The same turns and mirrors carry the whole set onto itself and the rows of a family onto each other. Which other rows belong to the same family as each row named below? List them in the order they appear above.
These 36 rows form 6 families of 6 rows each.
Z_845: [  5  -1   7  -3  10  -3  -5  -6 -16  20  -5  -6  -5  -4  11   8  -5  -3
   0  -1   7  -4  12 -16  -4   6 -14   1 -15  10   8]
Z_739: [  5   1  13  -9   6  -3   2  -9 -21  16  -2  -7  -5  -8   5   7  -7  -2
  -3  -3   7   1  10 -17  -5   5 -12   2 -11   7   8]
Z_628: [ 15  -3   2   8  -9  -6   0 -11   2   0 -10  -6   5  -8  14   3 -15  16
   8   7   3  -2   6  -6 -22  11  -6   0  -2   3  17]
Z_900: [ 13  -2   5   9  -6  -2   1  -7  -2   4 -14  -8   0  -2  13   7 -18  15
  10   3   2   0   5  -4 -25  17  -7  -1   1   4  17]
Z_483: [ -4   4  18   5  -3  -5   4  -5  -5  16  -9   4  -7  -2   2  -8 -14   4
   9 -17   5   4   4   4 -11  19  -7   0  -3   6  15]
Z_611: [  4  10   7   6  -3   4  13 -10   5  23   0   7 -14 -18   6   7 -13  11
  -1   8   1  -1  14 -10   1   4   8   0 -11 -13  17]
Z_489: [  6   7   6   7  -3   2  23  -8   3  20  -3   9 -11 -16   6   9  -9  13
  -4  -2  -1 -10  14  -4  -2   9   7   5  -4 -15  16]
Z_873: [ -8  -5  14   1 -15   0  -3 -11  -4  11  -3  -4 -14 -13   6   3 -10   4
  -1  13 -11 -15  18  -9   5  12  -1   8  -1  -5  20]
Z_999: [  3   2  11  -5   6  -9  -7  -4 -20  21  -6   1  -4  -6   9  12  -2  -8
   3  -2   3  -4   7 -13  -9  12 -12   5  -9   3   9]
Z_399: [ 17  -1   0   8  -7  -6  -3 -13   3  13 -18  -6   6  -2  12   8 -12  12
   9   0   4  -3  10 -10 -22  18  -1   2  -7   1  19]
Z_620: [  0   0  -6  -6   6  -5   1 -22   2   8  -2  -1  -3  -9   7  11   1   6
   6  -8  -8  -4  15 -15   2   6  -6   3   1   7  -6]
Z_812: [  8   5  -5   8  -7   5  15 -12   8  26  -7  11  -9 -13   5   2  -5  10
   1  -3  -9 -13  17  -4  -2   9   7   0  -8 -14   9]
Z_887: [  3  -4  10 -11   9   0   4  -9 -10  12  -3  -7  -6  -9   9   9  -6  -7
  -9   0   6  -1  12 -14  -9   7 -12  -1 -11   7   3]
Z_57: [ 10  11   4   9  -4   9  17  -9   1  18  -7   5  -9 -19   6   8  -9  11
  -3   2   3  -6  14  -4  -4   1  10   3 -10 -11  15]
Z_831: [ 11   0  -7  10  -5  -4   8  -9   1  12 -14  -3   6  -3  17   4 -15  11
   9   1   6  -1   8  -1 -23  19   0  -2  -9  -1  12]
Z_326: [-10  -4  18   0  -7  -2   2 -12   0  15  -7   5 -11 -11   0   2  -8   2
   7   1 -12 -17  14  -4   9  18   2   6   3  -8  13]
Z_542: [  1   1   0  -9   8  -1   0 -11 -13  13 -10  -4 -10  -8  13  20  -9  -6
  -3  -7   5   1   9 -11  -5  12 -11   3 -10   6   3]
Z_701: [ -5   4  14   4 -10  -2   9  -9   1   6  -8  -4  -7  -8   2 -13 -17   9
   9 -18   0   2   9  -2  -5   9  -1   4   0  15  15]
Z_596: [  1   6  15   2  -2  -5   7 -11  -2  13 -10   3  -6  -7  -2  -6 -16   5
  14 -24  -2  -2  11   3  -9  15   1   5  -2   7  16]
Z_825: [  9  -7  -9   7  -3  -4   0 -21   4  19  -5  -6  -2  -5  13  15   1   6
   5  -3  -7  -7  16 -17  -5   9 -12  -5   0   5  -5]
Z_586: [ -8  -6   9   2  -9  -3   1 -14   2  16  -2  -2 -12  -7   6  -1  -8   8
   0  11  -9 -19  19  -7   9  11   0  13   3  -8  18]
Z_686: [  6  10  -2  11  -6   2  19  -9   2  25  -9   6  -8 -17  10  10  -2   7
   1  -6  -2  -6  19   1  -2   8   6   8  -9 -13  14]
Z_577: [  9  -5 -13   6  -3  -7   1 -14   2  14  -1  -3  -4 -13   8   7   0   1
   4  -8 -13 -12  17 -16  -5  10  -9   0   3   6  -5]
Z_716: [  4   0  13  -1 -12   1  12  -9   5   3  -9  -3  -8  -5   1 -12 -11  11
   6 -15   0   3   9   2 -12  15  -5  -2  -5  16  15]
Z_395: [  7   3  -6   2 -12  -4 -10 -12   3   4 -13  -2  -9  -2  14   4 -21  11
   8   0   7  -1   6   0 -17  17  -5   1  -7   7  19]
Z_324: [  3   6   4  -3 -11  -4   8 -12   2   7  -2   5  -9  -8   4 -11 -13  12
   6 -19  -7   2   7   2 -14  21  -6  -1  -4   7  18]
Z_529: [ -7  -2   9   0  -8  -3  -5 -16   7  16  -9  -2  -8 -12  -2   9   0  12
  -2  10 -13  -9   7  -6   7  13   0   9   0 -10  19]
Z_66: [  0   7  12   5  -4   1  12 -10  -2  10  -8  -5  -8  -4   5 -14 -15   9
  17 -15  -3   2  12   1 -10  15  -2   3  -3  11  18]
Z_119: [ -6  -7  14   1 -13   1   6 -13   5  13  -5  -7 -13 -12   5   5  -5   4
  -5  15 -12 -12  10  -2   4   9   1   6   0  -6  18]
Z_901: [  4  13   3   5  -2   3  13 -14   1  25  -2  10 -11 -18   6   4  -5   9
   1   2  -9   1  10  -5   0  13   0   3 -11 -15  24]
Z_162: [  7  -2  -5   4  -5  -1   7 -18   1   9   3  -3 -12 -17  12   8  -1   5
   2  -7  -8  -7  17 -20  -7   1  -9  -3   5   9  -5]
Z_976: [ 12   3   3   4 -11  -7  -1 -11   2   2  -7  -4   0   1  13   2 -25  14
  11   7   2   2   8  -4 -16  11  -3  -1  -4   6  15]
Z_111: [  5  -2  -2   0   1  -2   2 -14  -1   7   2   1 -10 -10  14   7  -3   6
   6  -3  -8   1  18 -21   1   2  -8  -3   2   8 -11]
Z_605: [  1  -7  12 -10   2  -9  -9 -10 -17  19  -2  -4 -10   0   6  13  -5  -2
   2  -4   6  -9  10 -11  -5  14  -9   1  -6   5   4]
Z_584: [ -8  -4  12   5 -14  -6  -7 -12   0  15  -4   0 -15  -9   4   5  -3   5
   2   3  -6 -16  18  -5   8  20   2  10   6  -4  18]
Z_728: [  6  -8  -3   5   0  -5  -1  -9   2  11   2  -2 -10 -13   8  11   3   8
   0  -8  -9 -11  15 -20  -5   5 -10  -3   2   9  -7]

Same family as Z_577: Z_999, Z_399, Z_596, Z_686, Z_584
Same family as Z_900: Z_845, Z_489, Z_586, Z_66, Z_728
Same family as Z_701: Z_739, Z_628, Z_873, Z_57, Z_162
Same family as Z_901: Z_620, Z_542, Z_395, Z_324, Z_529
Same family as Z_611: Z_887, Z_716, Z_119, Z_976, Z_111

The same turns and mirrors carry the whole set onto itself and the rows of a family onto each other. Which other rows belong to the same family as each row named below? List them in the order they appear above.
These 28 rows form 7 families of 4 rows each.
Z_566: [ -2   8 -15  -9 -23 -16  -5  -4  -6 -12  11   3   3 -16]
Z_902: [  0  13   3  -8  -7 -20 -13 -11 -10  -5   4 -10   3 -19]
Z_821: [-10  11   7 -18  -6 -18  -7 -14   1  -9   4  -5   8 -21]
Z_557: [-18 -10  10  -3  -1 -12 -12  -8   4  -5   6   0   7 -19]
Z_446: [ -1   7 -17  -6  -7 -14   1  -1 -16  -6  12   4   7 -17]
Z_854: [  7   3  -8  -8 -10 -12  -6  -4 -15 -14  14  -3   3  -5]
Z_26: [-13 -13   8  -9  -2 -12  -5  -2   4  -5   3  12  -4 -16]
Z_282: [  1  10  -8 -18  -8 -13  -7   0  -8  -1  11   0  17  -7]
Z_33: [  1  -7  -7 -13  -6  -5  -9   4  -3  -3  12   9  11   0]
Z_207: [  1 -15   0  -2  -6  -7 -12  -3  -5 -10   9   6  -4  -3]
Z_910: [ -5 -13  -2 -13  -6  -5  -2  -4   0 -17  12   7   3  -2]
Z_517: [-14  -7  -1  -3 -17 -14 -13  -7   8  -4   2  11  -3 -20]
Z_298: [-14  -9  11 -12  -2 -11 -10 -12   8  -8   2   5   1 -15]
Z_589: [ -7  10   3 -15  -4 -17 -15  -5   1   7   2   0  14 -16]
Z_85: [-13  -8  -1   1   0 -12 -10  -6   0   3   2  12  -1 -22]
Z_133: [ -1  12  -6 -18  -9 -17   5  -1 -11 -12  11  -1   6 -15]
Z_457: [ -4 -11 -13   0  -4  -6  -3   0  -8  -6  11  14   0 -11]
Z_211: [-12  10   4  -9  -4 -18  -7  -8  -4  -7   9 -11  14 -23]
Z_64: [ -9  10  -6  -5  -3 -19  -6  -8  -8   3   3   2   5 -28]
Z_294: [ -4  -8 -12  -5 -20  -9  -7  -1   0 -12  11  12  -2 -10]
Z_855: [-12   9   8 -14  -3 -21  -4  -7   0  -2   1   0   2 -26]
Z_727: [ -8  -6  10  -2  -3 -15 -18 -11   0  -1   0   0  -3 -16]
Z_280: [ -2  -9  -6 -12  -6  -7   4   4  -7 -14  12  10   0  -5]
Z_128: [ -9 -16  -1  -4  -4  -4  -4   0  -3 -15  15   4   8  -6]
Z_183: [-10  10  -5  -8 -19 -21 -11  -9   1  -4   2   2   2 -25]
Z_553: [ -8  -9   5 -11  -2  -9 -15  -2   6   5   4  10   9  -9]
Z_439: [ -4   3  -8  -9  -8 -11   0  -1 -12 -16  18  -7  15 -10]
Z_104: [  0   8  -6 -20 -10 -11   1  -7  -8 -18  14  -3   9  -9]

Same family as Z_854: Z_902, Z_207, Z_727
Same family as Z_183: Z_566, Z_517, Z_294
Same family as Z_33: Z_282, Z_589, Z_553
Same family as Z_133: Z_26, Z_855, Z_280

